One turn or mirror swaps these rows in pairs. Which row does each one swap with?
Z_585: [0.63, 1.01, 0.07, -1.47, -2.44, 0.83, 2.02, -1.35, -1.69, 2.02, 1.85, -1.58, 4.46, -0.04, -0.08, -0.98, 0.44, 0.29, 1.69, -0.56, 1.20]
Z_310: [-2.43, 1.46, -0.53, -1.09, 2.45, 1.04, 3.11, -1.57, 0.64, -0.70, -0.71, -1.22, -0.65, 0.13, -3.15, -2.72, 1.16, 0.28, -0.18, 0.54, -1.62]
Z_68: [0.30, 0.61, 0.37, -2.40, -1.48, 0.87, 0.22, 0.53, -1.90, 1.45, 2.32, 2.66, -1.59, -2.16, 1.71, 0.15, 1.42, -0.33, 0.12, -3.38, -1.27]
Z_393: [-1.60, 2.66, 2.46, 2.29, -1.16, 1.18, -0.33, -1.40, 0.50, 1.11, -0.77, -0.15, 0.18, -0.47, -0.07, 0.93, -0.46, 5.02, 0.03, -1.53, -0.08]
Z_553: [0.34, -1.52, 0.96, -0.32, -1.30, -1.09, 1.05, -0.28, 2.08, -1.86, -2.75, -1.88, 0.86, -0.23, 1.56, -2.90, -0.69, -0.76, -3.05, 1.11, 1.18]
Z_888: [-1.22, 0.92, -1.13, -0.80, 2.15, 0.50, 4.09, -1.80, 1.68, -0.82, 0.22, -2.90, -0.62, 0.83, -2.10, -2.09, -0.03, 0.75, -0.93, 1.10, -0.29]
Z_823: [-0.46, -0.26, -2.14, -0.39, -1.97, 0.87, -0.36, 1.06, 2.95, 1.10, 0.47, -1.79, -1.62, -3.43, -1.35, 1.16, -0.64, 2.64, -3.53, -1.76, -0.97]
Z_716: [-2.85, 1.07, -2.36, -0.52, 0.47, -0.34, -0.46, 3.91, 0.00, 0.08, 2.38, -1.62, 0.44, -0.38, 1.42, 0.75, 1.78, -1.19, -2.27, -0.27, 2.88]
Z_860: [-1.62, 1.67, -2.73, 0.14, 0.39, 0.28, 0.17, 3.13, -1.01, -1.86, -3.70, 0.55, 0.08, -1.34, -1.60, 1.68, 1.18, 0.52, -2.08, -0.73, 1.30]
Z_242: [-0.25, 0.66, -0.55, -2.20, -2.29, 1.41, 0.78, 0.97, -1.88, 1.78, 0.85, 3.01, -1.47, -2.19, 2.00, 2.13, 2.01, 0.61, 0.36, -2.05, -0.30]
Z_898: [-0.46, 1.46, -1.35, -0.35, 2.39, -0.10, 3.94, -2.34, 2.07, -0.18, 1.30, -3.03, 0.02, 1.37, -1.56, -1.54, 0.63, 0.46, -0.54, 0.25, 0.56]
Z_998: [-2.71, 1.06, -0.61, -0.87, 2.20, 1.05, 3.56, -2.34, 1.43, -0.86, -0.53, -2.28, -0.59, 0.87, -2.45, -1.97, 0.30, 0.73, -0.35, 0.30, -0.82]
Z_812: [-1.67, -1.94, 2.91, -2.46, 1.33, 0.50, -0.57, -0.01, -0.30, -0.43, -0.53, -2.70, 2.83, 0.82, -0.53, -1.75, -0.78, -0.13, -1.72, 2.53, -0.36]
Z_593: [-1.16, 2.09, 2.45, -0.28, -0.51, 1.53, -0.63, 0.62, 2.17, 2.12, 0.21, -1.93, 0.19, -0.73, 0.42, 4.39, -0.33, 2.76, 0.89, -0.36, 2.26]
Z_55: [0.41, -1.00, 1.00, -1.19, -1.00, -0.68, 1.26, -0.15, 2.05, -2.30, -1.86, -1.68, 1.22, 0.18, 1.97, -3.23, -0.12, -1.45, -2.29, 1.28, 2.08]
Z_958: [-1.01, -0.54, -1.81, -1.55, -1.85, 0.86, -0.40, 1.01, 3.19, 0.55, 0.45, -2.31, -1.58, -3.74, -1.33, 0.42, -0.98, 1.85, -3.77, -1.25, -0.09]
Z_272: [1.91, 1.33, 1.00, -1.08, -0.74, -0.64, -1.10, 0.65, 1.69, 0.34, 0.94, 3.25, -0.85, -0.51, 0.27, -2.43, 2.30, -2.56, -1.47, -1.68, 0.87]
Z_278: [0.73, -0.14, 0.69, 0.50, -0.79, 0.44, 2.26, 0.23, -0.56, 2.08, 2.20, -0.91, 3.83, -0.09, 1.89, 1.30, -0.78, -0.22, 1.89, 2.20, 0.87]
Z_948: [1.02, 2.64, -0.01, 1.76, -2.70, -0.19, 2.20, -1.98, 1.56, -0.56, 1.95, 0.06, -0.88, 1.52, 0.53, -2.40, 0.69, 0.56, -0.69, 0.18, -2.07]
Z_359: [-0.71, 0.86, -2.35, -0.97, 3.00, 0.83, -0.12, 1.21, -3.05, -0.65, 1.32, -0.52, 4.13, 1.42, 0.09, 0.18, -0.39, 0.93, -0.37, 0.64, 0.51]
Z_911: [0.31, 2.35, -2.76, 0.72, -0.61, -0.41, 0.17, 2.84, 0.13, -1.00, -2.53, 2.09, -0.21, -1.57, -1.92, 0.72, 2.12, 0.06, -2.01, -1.88, 1.59]
Z_356: [1.01, -1.00, -1.60, -2.05, 0.34, 0.35, -0.08, -0.15, -1.47, 3.62, 0.65, 2.79, 0.08, -1.32, 1.81, 1.35, 2.62, 0.28, -0.96, -1.55, -0.33]
Z_139: [1.70, -2.28, 1.45, -0.78, -0.08, 1.09, -2.39, 1.82, 0.36, 0.23, -1.00, -0.51, 1.38, -1.02, -0.91, 0.64, -1.19, 1.02, -0.41, -3.60, -2.85]
Z_37: [-1.41, 1.60, -2.96, -0.02, 1.13, 0.03, 0.53, 2.59, -2.13, -2.22, -2.58, 0.17, 0.72, -0.94, -2.01, 2.01, 0.68, 1.38, -1.97, 0.33, 1.12]
Z_138: [-1.88, 2.17, -0.04, 3.29, -2.23, 0.80, 1.38, -2.32, 0.97, 0.47, 0.87, 0.73, -0.58, 0.42, 0.60, -2.75, 1.31, 1.40, -1.34, 0.19, -1.58]
Z_334: [0.80, -1.16, 3.12, -2.90, 1.00, 2.68, -1.75, -1.04, 1.44, -2.74, -1.15, 0.67, -0.86, 0.30, 1.69, 0.25, -1.20, -0.80, -0.56, -0.26, -0.28]
Z_198: [-1.49, 1.91, 1.97, 0.05, -0.19, 1.93, -1.67, 1.10, 1.06, 2.00, -0.16, -2.47, 0.04, -1.72, 0.17, 3.92, 0.41, 2.87, 1.04, -0.54, 1.96]
Z_974: [-1.22, 1.24, 2.64, -1.88, 0.50, 0.26, -0.83, 0.13, 1.96, 0.32, -1.30, 1.82, 0.39, 2.42, 2.28, -0.90, -1.28, -0.70, 0.41, -3.36, -0.11]
Z_481: [0.41, -0.65, 0.61, -0.04, -0.29, 0.56, 2.11, 0.07, -0.83, 1.54, 2.16, -1.13, 3.25, 1.17, 2.24, 0.84, -0.43, -0.34, 3.11, 1.51, 0.06]
Z_403: [-0.19, 2.39, -2.03, -0.44, 1.17, -0.39, 3.65, -1.27, 2.90, -1.05, 1.35, -3.63, 0.43, 0.67, -1.69, -1.13, -0.19, 0.89, -0.99, 0.59, 1.06]
Z_762: [-1.94, -2.03, 2.48, -1.58, -0.48, 0.16, -0.37, 0.44, 0.16, -1.56, -1.83, -2.01, 2.51, 0.76, -1.03, -2.66, -1.16, -0.11, -2.27, 2.16, -0.50]
Z_87: [0.63, 2.12, -2.35, 0.39, -0.39, -1.25, 0.62, 2.52, 1.36, -1.17, -2.81, 1.85, -1.52, -1.31, -1.29, -0.13, 2.54, -0.10, -2.59, -1.36, 0.64]
Z_400: [-0.94, 0.34, 1.36, -1.53, -0.83, 1.65, -3.71, 1.50, -2.87, -0.12, -1.21, 0.58, 0.43, -1.46, -1.05, 1.33, -0.13, 1.62, -2.93, -1.88, -1.56]
Z_966: [2.33, 1.68, -0.77, 1.46, -0.66, -0.81, 0.41, -0.32, 1.42, 1.42, 3.81, -3.12, 1.48, 0.25, -0.43, 2.11, -0.96, 1.68, -1.25, 0.20, 1.44]
Z_368: [1.58, 1.49, 1.33, 1.23, -1.98, 1.76, 1.80, -2.28, 2.55, -0.36, 2.28, -0.82, -0.41, 2.26, 1.06, -1.49, 0.29, -1.14, -0.20, 0.56, -1.87]
Z_130: [-2.98, 0.44, 1.36, -2.75, 3.34, -0.06, -1.02, 2.83, 1.52, 0.72, 0.19, 0.23, 1.19, 0.88, 1.84, -0.61, 0.15, -0.58, -0.10, -1.59, 2.70]
Z_742: [-1.64, -0.35, -0.12, -2.14, 0.10, 2.54, -2.48, 0.63, -0.29, -0.14, -0.55, -1.23, -1.30, -3.17, -1.30, 1.01, -0.58, 2.72, -4.27, 0.41, -1.31]
Z_468: [0.25, -1.26, 2.42, -0.45, -1.32, 1.97, -1.75, 2.09, 2.01, -0.06, -0.07, -2.67, 1.08, -0.87, -2.19, 3.29, -1.92, 1.33, 0.53, -0.86, -1.31]
Z_165: [0.31, 1.72, -2.59, -1.11, -0.25, -0.52, -0.20, 4.49, 1.30, 0.32, 2.60, -0.54, -0.25, -0.82, 0.91, 1.82, 1.92, -1.69, -1.60, 0.71, 2.09]
Z_107: [-1.39, 0.07, 0.68, -2.00, -1.00, 2.39, -3.22, 0.46, -1.34, -0.07, -0.89, 0.45, -0.13, -2.74, -1.63, 0.95, -0.48, 2.84, -3.56, -0.53, -1.83]
Z_806: [-1.44, 0.95, 1.29, -0.48, 0.28, 1.50, 0.27, -0.44, -1.95, 0.98, 0.60, 1.55, -0.52, -1.54, -2.95, -1.12, 4.40, 1.87, 0.55, -0.20, -1.42]
Z_895: [0.19, 0.90, -0.28, -2.03, -1.73, 1.92, -0.43, 0.96, -1.82, 1.19, 1.79, 2.78, -1.29, -2.20, 1.59, 1.22, 1.68, 0.36, 1.50, -2.62, -0.98]
Z_51: [-0.44, 1.62, -2.90, 0.19, -0.38, -0.01, 0.39, 3.43, -0.46, -1.76, -3.22, 1.17, -0.56, -1.76, -2.06, 0.78, 1.19, 0.48, -2.51, -0.82, 1.17]
Z_330: [-2.10, -1.38, 3.06, -2.33, 1.69, 1.81, -0.44, -1.61, 0.36, 0.62, 0.87, -1.66, 2.69, 0.97, -1.10, -0.77, -0.71, 0.27, -0.82, 2.98, -0.06]
Z_687: [1.21, -2.04, 2.79, -2.82, 0.72, 2.82, -0.81, -1.70, 1.48, -1.79, 0.80, -0.83, 1.45, -1.50, 0.10, 1.00, -0.28, 1.25, 0.31, 1.34, 2.21]
Z_605: [0.94, 0.93, -1.45, -0.64, -1.82, 0.77, -1.29, 4.32, 1.07, -0.38, 2.38, 0.00, -0.66, -0.22, 0.61, 3.47, 1.40, -1.74, -1.66, -0.75, 1.45]
Z_526: [0.97, 1.22, 0.49, 1.78, -2.64, 1.57, 0.94, -2.20, 2.20, -1.34, 2.29, -1.02, -0.67, 1.90, 1.03, -1.65, 0.18, -0.01, 0.65, 0.68, -2.02]
Z_327: [0.40, 0.15, -2.01, -0.59, -1.23, 0.69, -1.85, 4.49, 1.50, -0.68, 2.27, -0.47, -1.08, -0.51, 1.21, 2.37, 1.82, -1.95, -0.72, -0.09, 1.17]
Z_678: [-2.07, 0.12, 2.24, -1.66, 0.87, 0.19, -1.02, -0.53, 1.58, -0.40, -0.92, 1.96, 0.87, 2.89, 2.20, -1.50, -1.39, -0.19, 0.75, -2.66, -0.30]
Z_352: [-0.31, 0.33, 0.15, -0.74, -0.81, 0.85, 3.33, 0.03, -0.60, 2.43, 1.59, -1.58, 3.34, 1.06, 2.32, -0.11, -0.87, -0.78, 2.35, 0.74, -0.22]

Z_130 is swapped with Z_393
Z_278 is swapped with Z_68
Z_998 is swapped with Z_860
Z_37 is swapped with Z_310
Z_678 is swapped with Z_198
Z_165 is swapped with Z_948
Z_742 is swapped with Z_762
Z_403 is swapped with Z_87
Z_898 is swapped with Z_911
Z_368 is swapped with Z_605
Z_823 is swapped with Z_55
Z_51 is swapped with Z_888
Z_242 is swapped with Z_352
Z_138 is swapped with Z_716

